In the data rows, zero lies at 4.5, halfway between 4 and 5.
Some points, one per row:
[7 7 7 4 3 8 3 5 5 6 5 4 4 6 7 6 6 5 5 6 5 5 3 3 6 4 7 4 3 6 4 7 5]
[4 2 7 7 3 7 4 3 4 3 4 4 5 9 3 6 9 6 3 5 4 6 3 4 1 6 7 3 5 8 6 7 4]
[2 4 4 8 9 1 4 7 6 6 3 6 6 0 4 3 0 4 5 4 3 6 6 7 4 5 2 5 5 0 3 3 8]
[5 5 5 5 6 3 5 7 4 6 4 6 4 2 5 3 1 4 4 3 4 3 6 5 5 2 3 5 5 1 5 3 3]
[5 7 4 4 7 2 5 6 4 6 5 5 6 3 5 5 3 2 6 5 4 4 4 5 6 2 4 4 2 3 6 3 4]
[3 5 5 6 8 3 5 4 4 5 5 6 5 2 4 2 1 4 5 2 4 6 4 6 5 4 3 5 5 0 4 4 5]
[6 6 2 2 1 3 5 5 5 5 7 5 4 5 4 5 2 3 7 3 4 4 0 4 5 5 5 5 5 4 7 5 2]
[6 3 6 8 9 0 5 8 6 9 4 6 7 1 4 2 2 5 3 3 2 5 6 6 2 3 2 4 3 0 4 1 6]
[3 7 3 4 6 3 5 3 4 5 5 5 5 4 5 6 2 2 7 3 5 6 2 4 5 3 4 5 5 3 6 4 4]
[3 7 1 2 4 3 6 3 4 4 6 4 4 4 4 5 2 3 7 3 5 5 1 4 6 5 4 6 4 3 6 5 4]
[6 5 5 5 4 5 4 6 4 5 4 4 5 7 5 5 8 5 4 7 3 5 4 2 4 4 8 2 4 8 7 6 4]
[6 0 6 4 1 4 5 2 7 0 5 2 2 7 3 3 6 9 3 5 7 3 7 6 3 5 3 9 8 6 2 0 3]
[3 5 5 7 8 3 4 6 4 5 5 5 5 3 4 3 1 4 5 2 3 5 4 6 4 4 3 6 6 0 3 4 6]
[4 6 5 5 5 7 4 3 4 4 4 4 4 6 5 6 6 4 5 6 4 6 3 3 4 5 6 3 4 6 5 7 5]
[4 7 1 2 4 2 5 3 4 5 5 5 5 4 4 6 2 2 6 4 5 6 2 4 4 4 4 5 5 4 6 4 4]
[4 3 7 6 3 6 5 3 3 4 2 5 5 6 3 5 8 5 1 5 5 5 7 5 0 6 4 3 4 9 5 5 3]
[5 3 7 5 2 8 5 4 3 3 5 5 3 8 4 4 8 6 2 6 4 3 5 2 4 5 6 3 5 8 7 7 2]
[2 7 3 3 5 4 5 4 3 4 5 6 4 3 5 5 1 2 5 4 5 3 5 4 7 2 3 5 4 2 5 5 3]
[6 0 6 5 1 3 6 2 7 1 5 2 3 7 3 3 8 8 4 5 7 4 7 6 3 5 4 9 7 7 2 0 4]
[6 6 6 3 3 8 3 4 5 5 3 4 4 6 6 7 5 4 5 6 5 4 4 4 6 4 7 4 3 6 3 8 5]
[5 0 5 5 2 2 6 2 7 1 4 1 3 6 4 4 7 8 3 5 7 4 8 7 3 5 2 9 6 6 1 0 3]
[2 7 3 4 7 4 5 3 4 3 5 4 5 2 4 4 1 1 6 4 5 6 3 5 6 4 4 5 5 2 4 4 6]
[4 5 5 7 9 1 5 6 4 7 4 5 7 2 6 3 2 4 4 3 3 5 6 6 3 3 3 4 3 1 4 2 5]
[3 6 4 4 7 3 5 4 4 6 5 5 6 3 6 5 2 3 5 3 4 5 4 6 4 3 3 4 4 2 5 3 5]
[4 5 5 6 8 3 4 6 3 6 4 5 5 2 5 4 1 4 4 3 4 4 6 6 4 3 2 5 4 0 3 4 4]
[5 4 6 5 3 7 4 4 3 4 3 4 4 7 5 6 8 5 3 7 4 5 5 4 4 5 6 3 3 8 6 7 4]
[2 7 2 3 5 4 5 4 3 4 5 5 4 4 6 6 1 2 6 4 5 5 3 5 6 3 4 5 5 3 5 5 3]
[2 3 6 7 4 7 5 2 3 2 3 4 5 7 3 5 8 5 2 4 5 7 5 4 0 7 4 3 4 8 5 7 6]
[5 6 1 2 3 2 5 4 5 5 6 4 4 4 4 5 2 3 7 4 4 5 1 4 6 4 5 5 5 4 7 4 3]
Then 10 other points, each followed by its number:
[4 5 5 5 5 6 4 3 4 3 4 4 4 6 4 7 7 5 4 6 4 6 4 3 4 6 6 3 4 7 6 7 5] 0
[8 9 6 2 3 8 2 6 6 7 3 4 5 5 8 7 4 4 6 6 6 4 4 3 7 3 7 4 2 5 2 7 6] 1
[7 8 5 4 5 7 4 4 6 5 3 3 5 5 7 6 5 4 7 5 5 7 2 3 7 4 7 4 3 5 3 7 8] 2
[6 9 2 1 3 4 2 3 5 6 4 4 6 4 6 1 6 4 6 7 5 3 4 3 9 5 9 4 4 6 4 5 5] 3
[6 6 2 1 2 4 5 4 6 6 6 5 3 4 3 4 2 4 7 3 4 3 1 5 7 6 5 6 5 4 7 5 3] 4
[4 5 5 6 4 7 4 4 4 3 4 4 4 7 4 5 7 5 4 5 4 6 3 4 4 6 7 3 4 7 6 7 5] 5
[5 4 5 8 9 1 4 7 5 7 4 6 6 1 5 2 1 5 5 3 2 5 5 6 3 4 3 5 5 0 3 2 7] 6
[5 4 6 5 4 6 4 5 3 4 4 4 5 7 4 6 8 5 3 7 4 5 4 3 2 5 6 2 3 8 7 6 4] 7
[4 5 6 5 3 7 4 5 4 4 3 4 4 8 4 5 7 5 4 6 4 4 4 2 4 5 7 3 5 7 6 7 5] 8
[3 0 5 5 1 4 6 2 7 0 5 2 2 6 4 3 6 8 3 4 8 3 8 7 3 6 2 9 7 5 1 0 3] 9
Which two of these numbered points are nearest to each point below, looking only along the 4 directions in which the first points spread most? Their numbers follow each, nearest first.
[3 2 7 6 3 6 5 4 3 4 3 5 4 7 4 6 8 5 1 6 5 4 7 4 0 5 4 3 4 9 5 6 3] > 7 5
[5 2 8 7 1 8 4 2 3 2 5 5 4 9 3 6 9 7 2 5 4 5 4 3 1 6 7 3 6 9 6 8 4] > 7 8
[5 5 6 5 3 8 4 5 4 4 5 4 3 7 4 5 7 5 4 5 4 5 3 3 6 6 7 3 5 6 6 7 5] > 8 5
[5 6 5 5 4 7 4 5 4 5 4 3 5 6 6 6 7 4 5 6 4 6 3 2 4 5 7 3 4 6 5 7 6] > 8 0
[7 7 0 0 4 3 2 4 6 4 6 5 3 4 4 2 7 3 8 6 3 1 5 5 9 5 5 3 3 7 5 5 5] > 3 4
[4 5 5 6 4 8 4 3 3 2 5 4 4 7 4 5 6 5 4 5 4 6 3 3 4 6 6 4 5 6 5 8 6] > 0 5
Now 10 new points, numbered from 0 again:
[5 7 0 1 4 3 4 4 4 3 6 3 5 4 5 3 5 1 8 6 5 4 3 4 9 4 6 4 4 6 4 4 6] 0
[3 3 6 8 9 2 5 6 6 8 5 7 6 0 4 1 1 6 3 1 3 6 6 7 2 5 1 5 6 0 3 2 6] 1
[4 3 7 6 2 8 4 3 4 3 4 4 4 8 4 6 8 6 3 5 5 4 4 3 3 6 6 3 6 8 6 7 4] 2
[6 3 8 6 1 8 4 4 3 3 4 5 4 8 4 6 8 6 2 6 4 3 5 4 2 5 6 3 6 8 6 7 3] 3
[7 7 6 3 3 9 3 5 5 5 4 4 3 5 6 6 4 5 5 5 5 4 4 3 8 5 6 4 4 5 3 8 5] 4
[3 2 7 6 2 8 5 2 3 3 4 4 4 8 4 7 9 5 1 5 5 4 6 4 0 6 5 3 4 9 6 7 3] 5
[5 6 4 4 7 3 5 5 4 6 5 6 5 2 4 4 2 4 4 3 4 5 5 5 4 3 3 4 3 2 5 3 5] 6
[4 6 4 5 7 2 5 6 4 6 6 6 6 2 5 4 3 3 4 4 4 5 5 5 3 2 3 4 3 3 6 2 4] 7
[4 6 5 5 6 4 5 6 4 6 5 7 4 3 4 4 1 5 4 3 4 4 4 6 5 3 3 5 6 1 6 3 4] 8
[5 0 5 5 2 2 6 2 7 1 5 1 4 6 3 3 8 8 3 5 7 4 8 7 1 5 3 9 6 7 2 0 3] 9
Which two of these numbered points are nearest to each point below, looking only along the 4 directions in which the first points spread most? Their numbers follow each, nearest first.
[5 6 4 4 7 2 5 6 4 6 5 5 6 3 5 4 3 3 5 5 4 5 4 4 5 2 4 4 4 3 6 3 5] > 6 7
[4 6 4 4 6 3 6 6 4 6 6 6 5 2 6 4 2 4 5 3 4 4 5 5 5 3 3 4 4 2 5 3 3] > 8 6
[4 5 5 6 8 2 5 6 4 7 5 6 6 2 5 3 2 4 5 3 4 6 5 6 3 3 3 4 4 1 4 3 5] > 7 6
[2 2 7 6 3 7 5 2 3 3 3 4 5 7 3 7 9 5 1 5 5 5 6 4 0 6 5 3 4 9 5 7 3] > 5 2
[3 5 5 7 8 3 5 5 4 6 5 6 5 2 5 4 1 4 5 2 3 5 4 5 4 4 3 5 6 0 4 4 5] > 6 7
[3 3 5 8 9 1 5 7 5 7 3 6 6 0 4 2 1 5 3 3 3 5 7 8 3 4 1 5 3 0 3 2 6] > 1 7
